In the rows, 128 means zero.
One turn moves each row of this set onto another row. After a few examples, where does it send each row asked below?
K_426: [140 158 113 125 118 112 163 130 155 138 134 102  78 119 106 138  76 109
 135 176  99 124 156 148 139 137 132]
K_879: [153 134 123 129 138 116 122 120  60 118 113 138  85 126 116 145 122 112
 108 121 123 146 145 190 130 130 151]
K_164: [141 135 119 137 135 114 139 133 150 126 127 103  87 124 118 167  73 119
 125 194 101 141 163 132 129 150 151]
K_695: [ 97 149 127 137 114  79 116 148 158 143 141 141 175 122 138 133 136 138
 154 148 139 113 139  90 151 137 127]
K_132: [104 126 128 148 118 131 134 149 175 129 142 139  74 119 131 130 181 128
 145 149 180 141 139  92 140 135 139]
K_212: [101 127 141 139 128 129 131 149 172 134 157 136  71 116 128 132 183 128
 138 148 171 144 135  93 145 144 137]
K_971: [144 117 117 160 138 117 117 150 133 124 142 100 113 129 123 171  74 133
 143 197 109 131 152 128 142 162 136]
K_982: [ 83 163 142 112 111  71 146 123 170 151 141 142 140 120 122 127 126 108
 127 144 121 123 152  98 118 131 144]
K_556: [119 122  93 136 134 159 105 159  80 135 136 148 111 126 120 146 138 122
 131 136 110 128  63 157 109 132 121]
K_774: [ 86 143 138 129 116  73 132 127 166 137 124 143 149 126 135 146 121 114
 125 157 127 131 162  84 102 134 158]
K_348: [119 141  87 124 121 161 127 151  91 139 123 150  97 123 111 129 136 113
 130 128 110 125  67 165 106 116 121]
K_988: [ 95 117 125 160 114 129 141 150 168 128 145 135  75 125 129 126 176 117
 145 149 185 137 142  93 121 137 136]
K_583: [122 115 104 160 112 137  98 149 186 125 127  89 152 150 124 151 108 111
 125 134 123 146 152 169 104 133 162]
K_338: [124 147  89 109 128 161 130 138 105 135 104 153  81 121 116 141 135 111
 118 134 104 139  80 161  99 113 141]
K_67: [ 96 136 128 145 117  78 113 141 158 131 124 142 172 129 143 150 127 132
 141 160 138 125 155  80 122 139 148]
K_874: [127 114 124 155 140  85 136 134 119 129 138 104 131 129 136 130 137 120
 116 110 165 145  99  75 166 136  85]
K_210: [139 151 105 142 111 114 156 146 141 143 155  99  97 121 106 125  81 115
 155 169 107 106 140 153 159 140 107]
K_490: [125 117 102 130 148 161  95 152  86 129 122 149 107 126 125 165 136 130
 119 149 106 144  72 146 104 136 142]
K_782: [130 143 117 128 117 140  97 149 194 145 156  89 149 135 117 134 125 127
 133 118 112 137 129 180 162 134 142]
K_487: [ 91 116 147 145 127 126 135 149 166 138 169 131  71 119 124 132 179 119
 131 147 169 142 133  94 130 149 137]
K_344: [144 126 108 164 123 115 128 159 130 133 161  99 120 125 116 147  80 131
 160 182 115 109 137 141 161 156 110]
K_696: [109 123 124 139 115 131 115 141 185 138 148  86 134 145 111 145 106  97
 109 126 107 146 149 177  95 138 162]
K_254: [153 139 120 130 132 116 126 124  59 123 122 138  87 125 113 133 125 113
 119 112 125 136 138 196 142 127 138]
K_283: [155 123 122 142 144 118 110 126  56 112 114 137  95 131 122 155 123 119
 112 127 128 147 145 184 132 136 151]
K_26: [ 88 113 139 157 118 124 141 151 162 134 162 132  74 124 125 126 174 112
 136 147 177 138 139  94 114 145 134]
K_506: [157 122 118 146 140 119 106 133  51 114 122 136 103 129 122 148 124 124
 122 123 132 140 138 186 143 137 139]
K_962: [126 119 128 138 147  83 147 109 138 119 100 108 101 130 142 150 128 109
  86 122 157 172 128  69 128 128 128]
K_977: [131 105 134 118 122 129  86 104 140 103 120 159 104 126 159 165 135 142
 107  90  99 182 126 139 119 142 117]
K_885: [119  87 138 141 119 125  81 118 120 108 150 153 121 132 155 156 133 137
 119  84 103 166 112 142 118 154  96]
K_613: [135 128 100 152 112 144  89 156 190 127 130  91 161 145 128 146 119 130
 140 128 124 139 139 170 145 130 148]
K_409: [128 134  98 111 143 161 109 140 103 128 104 154  88 120 124 163 135 124
 109 148 102 152  83 150  96 124 154]
K_375: [130 125 117 113 101 130 113  96 151 103 101 163  92 127 152 143 132 129
 113  79 106 174 132 151 115 119 113]
K_606: [114 140 131 121 119 132 111 140 190 151 167  86 134 136 107 134 118 107
 114 116 100 142 135 183 131 138 148]
K_778: [120 138 126 126 131  79 170 106 141 132 111 109  90 126 127 123 129  97
  92 106 153 158 120  84 134 118 111]
K_264: [113  97 120 148  95 124 105 122 118 112 150 152 121 135 146 130 131 122
 132  70 112 148 109 154 110 140  76]
K_42: [ 90 164 137 118 109  75 136 136 163 154 153 141 155 118 126 118 135 123
 145 137 125 110 137 100 148 132 124]
K_904: [120 135 121 138 128  81 163 121 131 139 134 105 108 125 127 112 136 103
 109  98 160 141 103  89 157 123  85]
K_857: [121 120 107 132  83 127 125 109 138 109 118 158 102 132 144 123 132 117
 129  67 114 152 121 160 108 118  87]
K_443: [130 105 127 155 151  86 124 126 125 117 116 107 124 132 146 154 133 123
 101 125 164 164 114  63 148 139 112]
K_704: [156 132 117 142 134 118 116 134  52 119 128 136 100 127 116 135 126 119
 125 114 131 132 135 195 149 131 131]

K_26 goes to K_487
K_904 goes to K_874
Now these:
K_857 goes to K_264
K_164 goes to K_426
K_348 goes to K_556
K_254 goes to K_704
K_67 goes to K_774
K_782 goes to K_613

